(in the rows, 128 means zero)
Turns in one plane each, and the order they were made in; the first pair answered
kat:
[118 113 110  93 133 129 111 104 179 118] |-> [116 110  90 118 125 134 151 113 178 123]
[147  99  92 152 163 124 182 109 163 175] |-> [125  97 134  95 195  86 112 105 150 169]
[143 148 122 145 119 124  94 130 123 168] |-> [136 144 113 153 119 115 117 140 116 170]
[169 128 100 139 131 155 119 108 169 168] |-> [121 105 100 128 151  90 151 146 140 179]
Ziroz:
[144 138 128 185 136 112 150 132  89 180] |-> [120 135 144 150  90 143 190 150 101  88]
[100 141 138 144  94 124 173 137 107 117] |-> [ 83 137 155 102 114 138 119 110 123  96]
[156  92 147  99 156  68 148 147 108 126] |-> [153  93 153  93 144  72 155 150 108 112]
[129 112 157 108 122  45 124 169 100 134] |-> [128 114 160 100 112  53 129 168 101 115]
dagil:
[104 169 148 140  93 155 165 149  89 123] |-> [ 96 165 143 142  98 140 171 158  85 134]
[101 119 109 164 163 135 109 103 131 149] |-> [112 114 106 164 165 123 109 108 132 157]
[140 110  85 125  94 168 202 131 192  86] |-> [111 119  95 126 100 182 195 119 180  73]
[118 127 124 138 164 114 118 121 116 161] |-> [139 124 119 137 157 111 119 124 121 165]
Pairs:
(2 to 3 turns a pair)
[173 126 118 138 114 128 116 110 175 130] |-> [114 114 110 154 135  80 156 140 142 146] -> dagil then Ziroz then kat
[120 130 159 113 158 112 123 118 116 119] |-> [118 130 159 115 142 116 144 132 118  99] -> Ziroz then Ziroz then Ziroz
[184 128 124 125 144 137  72 110 109 149] |-> [151 117 133 109 106  95 140 174  81 107] -> Ziroz then kat then Ziroz
[ 90 145 172 108 120 112 112 134  67  96] |-> [ 92 143 136 159 129  99 159 144  62 141] -> Ziroz then kat then kat
[140 128 111 136 149  95 131 127 113 147] |-> [143 129 118 122 151  96 113 122 113 144] -> kat then kat then kat
[144 115 120 126 122  70 139 182 110 164] |-> [176 131 123 134 103  82 124 178 111 159] -> kat then Ziroz then kat
[149 140 128 141 128 187 123  93 162 133] |-> [ 64 136 133 149 158 150 145 109 122 135] -> dagil then dagil then kat
[102 129 121 136 180 177  82  69 141 145] |-> [ 99 114  78 173 168 141 166 109 133 174] -> kat then dagil
[140 135 149 125 173 131  93  98 116 157] |-> [120 135 133 149 123 162 186 121 121 104] -> kat then Ziroz then dagil
[179 129 122 126 134 145  92 103 148 150] |-> [145 141 133 132  91 174 145 123 141  88] -> Ziroz then Ziroz then dagil
[189 127 129  61 103 141 131 136 154  91] |-> [225 145 117 114 109 151 118 119 145 143] -> Ziroz then Ziroz then dagil
[ 81 122 118  82 152 153 107  87 148  96] |-> [128 130  96 114 147 179 110  71 167 128] -> dagil then dagil then kat
[157  95 118  76 156 123 116 119 177 135] |-> [171  99 101 119 128 107 174 148 160 151] -> Ziroz then kat then Ziroz
[130 132 146 111 130  87 126 144 111 131] |-> [146 141 158 111 131 108 100 128 123 124] -> kat then kat then kat
[147 131 125 113 181  94 125 116 124 152] |-> [181 139 137 131 151  91 136 131 107 148] -> Ziroz then kat then Ziroz
[139 145 160 103  97 186  99 116 155  58] |-> [ 87 158 144 151 117 202 128 101 136  73] -> dagil then dagil then kat
[132 120 137 111 153 118 115 128 126 154] |-> [117 119 123 129 145 117 153 138 119 152] -> kat then dagil then kat
[142 106 102 137 109  88 195 173 133 129] |-> [157 121 161  70 132 101  72 132 140 102] -> kat then dagil
[132 143 182  92 134 100  55 138 103  96] |-> [198 165 131 193 114 130 104 125 107 166] -> Ziroz then kat
[126 168 196  98 123 131  63 146  86 117] |-> [128 162 174 141 132 100  96 164  62 172] -> dagil then Ziroz
[177 141 126 159 110 111 120 134 105 156] |-> [167 155 134 159  98 144 108 115 111 125] -> dagil then dagil
[111 135 161 112 156 125  61 129 141 131] |-> [150 146 138 164 146 115  84 135 127 174] -> Ziroz then kat
[142 125 135 144 136  96 111 131 109 161] |-> [172 130 139 139 120 121 105 122 125 144] -> dagil then dagil
[133 147 137 178 123 117 114 123  86 135] |-> [134 150 148 162 100 138 114 128  96  90] -> Ziroz then kat then kat
[154 117 113 136 119 120 133 129 141 149] |-> [140 120 127 111 122 144 107 113 151 121] -> Ziroz then dagil then Ziroz
[149 114  94 117 116 103 174 170 158 138] |-> [193 131 111 124 121 119 114 139 159 162] -> kat then Ziroz then kat
[193 127 130 101 113 153  97 110 171 121] |-> [110 116  96 141 114 125 207 156 138 116] -> dagil then kat
[171 148 138 133 152 187 110 133 124 122] |-> [132 128 123 138 168 120 154 179  90 152] -> Ziroz then kat
[140 144 146 138  89 165 109 137 146  98] |-> [152 153 134 172 114 156  95 127 134 148] -> Ziroz then Ziroz then dagil
[147 119 137 126 130 165 106 107 121 126] |-> [116 106 141 121 130 111 136 149  92 128] -> Ziroz then Ziroz then kat
[ 83 131 135 115 109 140 175 127 126  86] |-> [ 84 127 147 112 166 102 104 108 108 149] -> kat then dagil then Ziroz
[ 82 126 129 118 156 101 100 123 115 149] |-> [ 80 125 122 126 113 106 161 149 114 111] -> Ziroz then Ziroz
[ 78 121 132 114 112 118 176 157 123  85] |-> [145 138 116 139 125 190 118  85 170 118] -> Ziroz then dagil then kat
[170 107 119 125 123 123  92 144 136 128] |-> [142 100 119 113 112 118 124 158 135  95] -> kat then Ziroz then kat
[162  83 111  81 135  83 134 171 165 106] |-> [170  85 111  85 122 100 142 169 171  90] -> dagil then kat then kat
[156 137 122 127 141 140  79  97 138 139] |-> [119 120 128 108 157  93  86 121 116 146] -> kat then kat
[172 130 130 119 123 107 113 145 128 144] |-> [160 130 138  95 118 126 105 135 146 113] -> kat then Ziroz then Ziroz
[102 147 143 144 133 146 110 101 127 125] |-> [ 88 140 146 134 141 128 114 110 119 124] -> kat then kat
[105 109 136  49  95 143 132 140 135  45] |-> [134 126 121  89 157 173  44  68 147 134] -> dagil then kat then Ziroz
[ 99 135 122 145 128 153 140 114 120 131] |-> [122 137 130 133 134 153  98 103 126 140] -> kat then dagil then kat
[191 147  98 161  95 200 148 107 146 103] |-> [196 144 102 151 132 198  93  80 148 134] -> Ziroz then Ziroz
[164 158 120 148 111 117 152 172 118 151] |-> [156 162 142 113  99 154 126 154 139  97] -> dagil then Ziroz
[153 104 144  90 135 111  87 133 138 131] |-> [124  96 132  97 138  81 126 157 119 134] -> dagil then kat then kat
[ 70 150 180 148 120  94 133 154  72 106] |-> [ 74 160 182 164 137 108 108 129  68 128] -> kat then dagil then dagil
[ 92 103 146  71 126 103 123 134 129  77] |-> [125 108 107 145 144  64 147 145 101 171] -> Ziroz then Ziroz
[133  96 104 125 166 116 118 114 160 165] |-> [153 106 108 122 148 145 107 100 175 143] -> dagil then dagil
[159 126 100 116 123 126 128 130 152 142] |-> [148 133 110 109 111 147 135 129 158 114] -> Ziroz then dagil
[114 115 108 170 119 167 189 160 105 127] |-> [ 81 112 142 102 136 181 129 137 124  72] -> Ziroz then kat then kat
[145 136 107 142  83 128 159 135 132 133] |-> [104 136 134  99  97 144 124 115 135  93] -> Ziroz then dagil
[ 73  86 124  99 161  57 156 170 102 166] |-> [120  78 114  82 130  55 175 189 126 149] -> Ziroz then dagil
[ 88 149 179 123 104 133 112 131  81  68] |-> [ 71 150 171 134 136 149  92 102  88  94] -> kat then dagil then Ziroz
[141 115 159  93 144 112 108 145 102 111] |-> [120 105 146  91 141 116 135 156 103  97] -> kat then kat then Ziroz
[121 107 157  79 138 148  92 125 179 100] |-> [129 109 144 112  92 145 171 163 163  85] -> Ziroz then Ziroz then Ziroz
[136 116  97  84  97 147 149 135 176 134] |-> [ 81 120 111  80 107 143 158 142 156 115] -> dagil then dagil then kat
[177 154 118 148 124 125 110 122 148 139] |-> [158 149 133 118 141 101  87 130 141 140] -> kat then kat
[143 153 172 142  84 166 104 117 147  71] |-> [ 68 147 172 138 135 150  87 102 134  85] -> dagil then kat then Ziroz
[ 94 136 106 172 139 161 149 103 124 146] |-> [120 145 112 175 130 166 139 104 127 153] -> kat then kat then Ziroz
[124 155 139 107  97 151 126 115 122  87] |-> [101 142 120 120 103 123 168 142 107 105] -> kat then dagil
[ 77 125 147 116 129 146 134 113 110 100] |-> [ 97 118 131 130 160 114 112 110 105 158] -> Ziroz then dagil
[128 116 185  36 143  78  75 139 152 102] |-> [129 119 172  63  84  82 168 182 141  68] -> Ziroz then Ziroz then Ziroz
[125  99  91 109 151  68 128 155 101 161] |-> [197 104  95  94  95 119 127 145 140 117] -> dagil then dagil then Ziroz
[140 128  92 138 128 154 161 106 154 152] |-> [158 135 102 141 129 144 136 104 146 169] -> kat then kat then Ziroz
[ 90 109 136 108 136 100 128 118 118 121] |-> [106 128 137 130 126 155 112  86 133 112] -> kat then dagil
[152 163 137 140  88 167 137 130 137  74] |-> [136 158 165 101 110 135  92 133 128  73] -> kat then kat
[159 132 130 126 119 159 104 116 135 132] |-> [145 114 109 138 119 127 160 150 126 143] -> kat then dagil
[180 114 137 119 131  69 109 171 104 149] |-> [199 122 142 111  97  97 112 164 120 114] -> dagil then Ziroz
[140 172 149 165 112 189 105  88 119  99] |-> [ 50 141 154 121 135 132 146 131 103  69] -> kat then Ziroz
[ 79 160 131 138 165 111  77 104  89 156] |-> [177 140 105 135 144  91  84 123 119 192] -> dagil then dagil then dagil
[174 137 145  76 119  94  83 129 137 121] |-> [110 128 129  96 118  64 160 165 109 114] -> kat then dagil then kat
[118 113 132 120 130  94 130 160 105 148] |-> [162 124 146 103 103 141  98 138 132 121] -> Ziroz then dagil then kat
[ 88 120 124 135 117 139 157 130 153  81] |-> [114 125 113 177 147  96 147 133 127 160] -> kat then Ziroz then Ziroz
[180 134 134 134 155 117  50 103 141 185] |-> [125 109 122 120 164  44 121 160 108 190] -> kat then dagil then kat
[109 129 144 106 123 149 121 129 133  86] |-> [ 95 120 142 106 130 131 138 139 129  89] -> kat then kat
[107 165 159 159 130 178  93  88  94 114] |-> [ 76 147 162 156 133 111 128 138  59 124] -> Ziroz then Ziroz then kat
[155 101 103 133 157 109 134 122 154 181] |-> [162 105 103 139 119 110 177 150 145 152] -> kat then Ziroz
[161  99 120  80 120 113 154 165 154 121] |-> [166 103 120  88 150 103 124 151 153 160] -> Ziroz then Ziroz
[ 99 131 122 128 158 127 118 113 138 130] |-> [122 136 134 119 152 120  93 116 140 129] -> dagil then Ziroz then kat
[170 156 128 179  81 109 146 156  96 157] |-> [130 145 156 134 105  63 113 172  78 142] -> dagil then kat
[150 141 130 150 131  77 179 165 104 163] |-> [171 155 167 116  90 109 155 166 110 100] -> kat then Ziroz then Ziroz
[101 142 152 123 115 119 115 137 102 118] |-> [129 133 138 130 124  95 111 146 107 151] -> Ziroz then dagil then dagil
[136 138 111 164 143 146 101 104 109 153] |-> [123 139 130 129 145 163  88  97 121 115] -> Ziroz then Ziroz then Ziroz
[ 96 111  94 130 142 156 169 118 151 113] |-> [103 110  87 148 152 151 166 122 146 139] -> Ziroz then Ziroz then Ziroz
[140 109 136  73  99  90 135 145 134 126] |-> [156 119 146  74  99 113 103 117 143 122] -> Ziroz then dagil then dagil
[169 125 132 113 109 118 107 125 132 150] |-> [140 116 137  91  98 113 139 144 131 113] -> kat then Ziroz then kat
[103 123 133 122 146 120 103 109 117 140] |-> [135 121 115 147 129 105 134 127 115 160] -> Ziroz then dagil
[101 107 125 109 156  90 136 137 129 150] |-> [106 115 114 111 120 140 169 132 157 109] -> kat then kat then Ziroz
[131 133 116 123 153 127  87  96 116 131] |-> [118 128 107 123 133 154 119  92 131  95] -> kat then Ziroz then Ziroz
[ 97 127 128 143 145 149 108 106 128 126] |-> [107 113 104 155 150 121 138 127 124 150] -> kat then dagil then dagil
[153 120 112 114 140  67 166 186 147 138] |-> [179 149 153  87 135 134  76 133 167  98] -> kat then dagil
[103 127 151 129  84 135 175 155 115  64] |-> [ 74 119 169  92 159 117  81 114 120 106] -> Ziroz then dagil
[114 156 157 121 156 140  80 112 124 114] |-> [137 164 140 150 138 174 104 103 136 112] -> kat then kat then kat
[134 124 110 117 137 162 111  91 149 127] |-> [ 87 118 103 123 143 144 154 112 132 121] -> dagil then kat then Ziroz
[100 143 144 121 137 134  87 140  95 105] |-> [122 151 140 138 127 159  88 125 107 102] -> kat then kat then kat
[166 119 113 130 137 112 126 129 143 155] |-> [161 135 126 134 110 157 126 119 149 110] -> dagil then Ziroz then dagil
[ 95 102 100 124 161  94 157 135 128 153] |-> [117 111  97 126 122 164 171 115 161  99] -> kat then kat then Ziroz
[146 112  90 116 106 153 158 131 160  90] |-> [162 121  91 131 145 154 105  96 156 145] -> Ziroz then Ziroz then dagil
[109 113 150 109 133 110 117 111 117 117] |-> [103 126 135 143 126 141 138  99 115 116] -> kat then dagil then dagil
[ 80 103 131 123 177  93  96 137 120 186] |-> [159 111 164  74 127 111  52 142 141 141] -> dagil then Ziroz then kat
[111 147 106 194 108 148 173 131 108 137] |-> [109 127 138 135 124  65 142 173  84 144] -> kat then dagil then Ziroz
[179 142 115 158 100 165 144 116 142 135] |-> [188 127 141  99 119 118  90 127 139 136] -> kat then dagil then kat
[167 121 133 101 152 117  78 103 148 147] |-> [144 134 144 104 151 140  72  91 146 126] -> dagil then dagil
[169 142 126 150  77 145 163 125 137  96] |-> [106 119 158  82 134  75 107 140 115 106] -> kat then Ziroz
[131 133 132 126 119 165 130 159 141 108] |-> [121 126 128 129 153 128 106 164 127 156] -> kat then Ziroz then Ziroz
[118 115 164 106 138 114 111 162 105 114] |-> [146 117 153 119 144 103 107 163 109 147] -> Ziroz then dagil
[147 107  98  96 112 110 154 179 145 110] |-> [173 116 110  91 139 107  86 150 144 147] -> kat then Ziroz
[ 97 166 161 153 108  84 116 124  80 118] |-> [ 99 157 162 138  97  79 133 135  89 101] -> dagil then Ziroz
[131 106 158  80 145  82  98 143 141  92] |-> [140 134 141 129 136 176  98  85 166  83] -> kat then Ziroz then dagil
[173 153 133 148 101 151 129 118 130 120] |-> [173 152 138 137 113 153 102 106 135 127] -> Ziroz then Ziroz
[ 95 131 149 136 120 160 124 109  98  77] |-> [111 136 142 161 149 151  92  90  91 131] -> dagil then kat then Ziroz
[228 137 125 102 123 135  82 109 158 157] |-> [161 115 136  66  96  74 168 188 124  98] -> Ziroz then kat then Ziroz
[157 147 133 153 113 146 118 123 135 126] |-> [123 145 151 129 132 126  92 123 121 114] -> dagil then kat then kat
[114 139 132 146 129 172  84  99 134 126] |-> [ 75 131 132 141 151 131 102 122 108 137] -> dagil then kat then kat
[219 129 129 115  90  66 136 168  93 138] |-> [217 134 146  88  80  94 119 160 105  98] -> kat then Ziroz
[168 130 137 139  81  77 171 192  96 127] |-> [169 129 127 125  57 141 182 165 139  76] -> dagil then Ziroz then kat
[ 97 123 125 138 167  91 150 144 111 152] |-> [139 115 121 111 118 107 179 165 137 107] -> dagil then Ziroz then dagil
[156 126 130 100 133 119 104 116 143 133] |-> [125 114 121  95 123 111 152 135 141 113] -> kat then Ziroz then kat
[ 62 139 129 110 189 137 146 103 117 123] |-> [127 149 148  90 175 155  84  87 139 120] -> dagil then Ziroz then kat
[ 90 116 121 145 145 123 141 122 116 147] |-> [ 85 108 125 125 142 114 143 130 125 136] -> Ziroz then Ziroz then dagil
[160 124 122 124 118 157 137 105 166 106] |-> [168 123 113 145 113 147 154 113 155 119] -> Ziroz then Ziroz then Ziroz
[154 134 102 157  87 183 141  97 126 141] |-> [ 55 118 116 125 119 132 159 126  93 117] -> Ziroz then dagil then kat
[ 77 124 150  97 113 145 131 134 136  87] |-> [ 76 122 138 107 108 142 153 143 132  92] -> kat then kat
[123  98 133 133 132 104 112 121 132 149] |-> [144 102 132 129 114 132 104 110 146 133] -> dagil then dagil then dagil
[171 135 143 121 127 124 102 133 134 126] |-> [177 136 130 139 117 133 127 133 135 128] -> kat then kat then kat
[149 114 118  92  98  95 122 143  95 123] |-> [154 117 102 110  89 106 148 148  99 124] -> kat then kat
[123 168 161 176 133 124  80 120  71 135] |-> [114 168 173 161 108 121 109 144  66  96] -> Ziroz then kat then Ziroz
[128 118 113 130 117 165 143 108 162 116] |-> [ 96 104 107 131 145 120 156 126 140 144] -> Ziroz then kat
[136 133 132 136 128  91 151 159 117 154] |-> [141 136 145 106 102 124 143 151 139  93] -> dagil then Ziroz then dagil
[144 131 158 100  91 127 111 139 133  87] |-> [157 137 115 167  94 155 153 122 137 130] -> Ziroz then kat then dagil
[164 137 140 129 130 127  98 120 131 155] |-> [167 148 136 148 100 138 135 133 130 133] -> Ziroz then dagil
[ 96 133 134 131 142 158 114 100 125 118] |-> [111 128 118 146 153 121 125 117 111 163] -> Ziroz then kat then dagil
[ 96 153 135 178 118 135 133 162 112 144] |-> [ 73 143 151 146 125 127 117 164 114 116] -> Ziroz then kat then dagil
[176 109 116  93 115 132 126 147 149 118] |-> [169 121 119 103 137 140  89 119 146 141] -> dagil then Ziroz
[ 93  96 120  97 128 127 168 147 146  97] |-> [145 111 114 129 163 146  94  99 157 168] -> Ziroz then Ziroz then kat
[139 117  94 110 141 141 136 117 169 162] |-> [118 107 115  80 148 106 127 132 154 147] -> Ziroz then kat
[190 133 124 115 128 117 100 152  96 166] |-> [178 134 132  96 103 107 122 174  87 129] -> Ziroz then kat
[116 128 159  99 128 123  90 131 109 120] |-> [104 141 144 135 120 173 123 112 121 107] -> kat then Ziroz then dagil
[121 108 112 125 130  77 172 168 115 157] |-> [175 110 131  78  94 134 132 138 165  98] -> dagil then dagil then Ziroz
[115 128 141 116 140  80 108 156  93 133] |-> [176 152 137 148 110 140  98 125 115 136] -> Ziroz then kat then Ziroz
[141 126 107 139 132 120 157 158 136 141] |-> [124 123 132 104 141 102 135 161 128 122] -> dagil then dagil then kat
[143  91 128 119 130  76 161 116 130 155] |-> [152 104 158  91 113 111 125  99 149 105] -> Ziroz then kat
[149 111  96 117 120 132 146 140 175 136] |-> [111 102 116  86 146 104 130 145 163 133] -> dagil then kat then Ziroz
[133 134 136 143 136 129 121 113 126 146] |-> [120 128 149 117 130 119 120 126 121 120] -> kat then Ziroz then kat
[133 123 117 142 120  94 177 152  98 152] |-> [149 132 106 144 109 178 158  98 148 120] -> Ziroz then Ziroz then kat
[174 109 114  94 142 131  78 108 185 158] |-> [189 121  98 151 135 130 116 115 163 194] -> dagil then Ziroz
[176 115 107 113  89 184 127 120 155 120] |-> [ 56 125 127 123 133 169 127 116 108 106] -> dagil then dagil then dagil
[ 83 112  99 129 150 129 163 130 112 108] |-> [108 123 109 119 152 167 114  93 135  99] -> Ziroz then kat
[119 105 130  97 154 126 124 125 149 132] |-> [150 116 113 138 134 129 153 131 141 157] -> Ziroz then kat then Ziroz
[ 97  86  82 125 192 108 120 113 143 175] |-> [ 76  85  93  97 128 135 182 146 148  84] -> Ziroz then Ziroz
[ 87 124 126 147 160 126 124 126  70 151] |-> [139 110 102 148 130 106 167 158  86 155] -> Ziroz then dagil then dagil
[ 99 142 125 143 112 181 146 113 133  75] |-> [ 64 113 123 121 142 101 159 153 105 108] -> kat then dagil
[ 84 135 158  95 128 157 107 107 121  85] |-> [ 68 128 110 148 137 163 172 108 127 122] -> kat then Ziroz then kat
[ 91  97  91 129 139 117 137 138 137 145] |-> [135 102  83 136 122 143 131 126 159 149] -> dagil then kat then kat
[ 81 138 138 102 134 130 135 123 114 115] |-> [ 74 140 132 121 142 132 140 118 108 134] -> kat then dagil then dagil
[110 134 139 124 136 117 142 129 126  97] |-> [117 125 134 113 144 106 131 131 128 108] -> dagil then dagil then Ziroz
[108 115 125 129 133 111 148 139 121 120] |-> [113 115 123 132 146 106 138 132 118 138] -> Ziroz then Ziroz then Ziroz
[113 123 116 139 103 134 169 146 140 104] |-> [ 95 119 129 121 116 106 155 152 132 106] -> kat then kat then kat
[ 99 117 117 140 136 127 148 123 127 136] |-> [128 127 128 141 141 126 107 113 122 154] -> kat then Ziroz then kat
[100 153 123 164 162 140 100  96 115 170] |-> [112 143 122 149 168 119  93 103 115 182] -> kat then dagil then kat
[186 154 113 178 130 145 119  97 110 181] |-> [163 143 102 187 134 118 154 121  98 190] -> kat then kat then kat
[ 69 133 124 147 137 126 150 141  98 114] |-> [126 139 148 116 140 142  63 107 122 120] -> dagil then kat
[175 114 117 115 145  89 110 141 133 164] |-> [198 133 116 129 120 144 107 118 152 139] -> kat then dagil
[187 123 115 148 102 120 117 141 115 155] |-> [124 115 135 119  87 112 148 164  97  92] -> Ziroz then dagil then kat
[149 103 126  89 128 124 124 120 159 115] |-> [107 113 137  93 137 136 123 115 146  93] -> dagil then dagil then dagil
[214 140 114 130 124 101 125 161 121 158] |-> [185 135 129 100 101  98 151 187 122 101] -> kat then Ziroz
[101 131 146 145 109 105 167 168  78 118] |-> [157 141 179 106 116 128  74 134 101 114] -> dagil then kat
[100 144 142 155  98 123 184 158  94 105] |-> [ 64 131 168 100 138 113 125 140 107  94] -> Ziroz then dagil
[185 150 150 137 118 146  75 120 116 129] |-> [173 139 109 172 100 125 165 159 105 140] -> kat then dagil
[113 110 122 110 131 103 136 146 130 133] |-> [122 117 135  95 136 113 110 134 135 129] -> kat then kat then kat
[148 133 121 129 137 121 112 153  86 194] |-> [151 136 127 123 139 128 100 148  85 195] -> kat then kat then kat
[142 151 105 190 135 104 152 152 102 142] |-> [151 148 140 135 159  82  73 142 101 135] -> kat then dagil
[102 118 148  93 114 123 138 165 149  70] |-> [ 92 129 149 114 113 155 133 145 150  63] -> kat then dagil
[148 144 106 125 146 128 125 122 135 157] |-> [149 147 100 127 118 145 156 136 139 126] -> Ziroz then dagil
[137 151 144 141 113 163 121 114 124 103] |-> [ 99 136 139 121 163 121 101 117 110 142] -> kat then Ziroz then Ziroz
[156 145 105 134 132 128 137 121 122 166] |-> [138 134 113 115 112 113 159 147 109 140] -> kat then Ziroz
[175 122  95 135 166  98 165 130 149 143] |-> [162 113 111 105 174  72 149 142 140 128] -> dagil then kat
[128 146 156 148 108 159 133 121 119 119] |-> [127 122 145 137 120 104 153 156 109 147] -> kat then dagil then dagil
